The rows below come in pairs that one turn or mirror swaps. Which row does each named row swap with?
K: [-0.28  0.44 -5.54 -0.35 -0.86  0.71  0.77  0.41 -4.47 -3.38 -1.79 -0.29
 -0.63  3.57 -1.10 -0.04]
S: [ 0.83  0.64 -3.78  2.15 -0.96  0.06  0.03  3.63 -2.75 -4.89 -1.54  1.50
 -1.34  4.68 -0.08 -2.55]
T: [-1.62  3.02 -0.56  2.11 -0.94 -1.18 -2.95  2.40  0.24 -3.03 -1.06 -1.33
 -2.60  3.48 -0.45 -2.09]
G: [ 1.98  0.13 -5.06  0.96 -4.29  0.57  1.73  0.74 -1.66 -2.82 -1.45  0.74
  1.13  3.07 -0.99  0.04]
P: [-1.20  2.04 -1.21  1.85 -1.14 -2.31 -2.74  2.58  0.70 -1.80 -1.78 -1.22
 -2.59  2.53  1.32 -3.52]
A: [ 2.14  1.05 -3.06  0.70 -4.13  0.01  1.83  1.27 -0.93 -1.26  0.13  4.04
  0.59  1.68  0.70 -1.73]
J: [-0.04  1.98 -0.26  0.85 -1.98 -2.08  1.13 -1.50 -0.32  0.97 -0.61  1.47
 -1.42 -0.17  2.36  0.65]
W: [ 2.22  1.06 -2.84  1.84 -3.72  1.03  2.55 -1.12 -0.54 -2.66 -1.69 -0.42
  0.50  2.25  0.39  1.76]
X: [ 0.48  2.21 -0.31  0.03 -1.73 -1.28  0.85 -1.48 -0.88  1.50 -1.34  2.49
 -1.36  0.18  2.40 -0.05]
D: [ 0.06  1.72 -0.38 -0.18 -1.96 -1.27 -0.50 -1.10 -0.65  0.32 -1.94  2.73
 -2.28  0.06  3.48 -2.24]
N: [-1.12  3.67 -1.17  2.34 -0.14 -0.18 -2.64  0.33 -1.48 -3.94 -1.38 -2.44
 -2.24  3.21  0.20  0.42]
H: [-1.52  2.26 -0.73  2.77 -0.56 -0.62 -3.00  2.80  0.12 -2.07 -0.66 -1.14
 -3.01  3.31  0.47 -2.64]
M: [-1.75  3.42 -0.25  2.38 -1.05 -0.61 -3.51  1.21 -0.24 -2.87 -1.54 -1.38
 -2.85  3.02 -0.31 -1.26]
B: [ 0.77  1.75 -0.45 -0.16 -2.02 -1.52 -0.04 -1.20 -0.79  1.43 -0.86  2.68
 -2.00  1.13  3.37 -0.31]
R: [ 1.65 -0.01 -3.38  0.43 -3.42 -0.42  1.98  0.68 -1.53 -1.08 -0.44  4.48
 -0.52  2.42 -0.46 -2.34]
E: [-1.50  2.02 -4.46 -0.26  0.41 -0.64 -1.35  2.87 -3.61 -1.48 -2.71  0.08
 -1.72  5.21 -0.60 -1.71]
U: [ 2.21  0.62 -4.50 -0.16 -1.89 -0.20  1.74  1.85 -3.33 -0.50 -3.21  2.48
  0.47  2.66  2.76 -0.07]
Z: [-0.87  2.01 -4.91 -1.30 -0.66 -0.09 -1.74  3.85 -3.14 -1.56 -2.36 -0.50
 -0.56  4.34 -0.13 -1.82]
F: [ 0.04  1.70 -3.43  0.76  0.10  0.45  0.43 -0.64 -3.42 -4.34 -1.84 -2.42
 -1.88  3.86 -0.56  1.06]
V: [ 0.69  1.65 -0.70  2.28 -2.29 -1.08  2.04 -2.26  0.11 -0.40 -1.20  1.03
 -0.66  0.87  1.86  1.92]

X pairs with T
F pairs with W
M pairs with J
P pairs with D

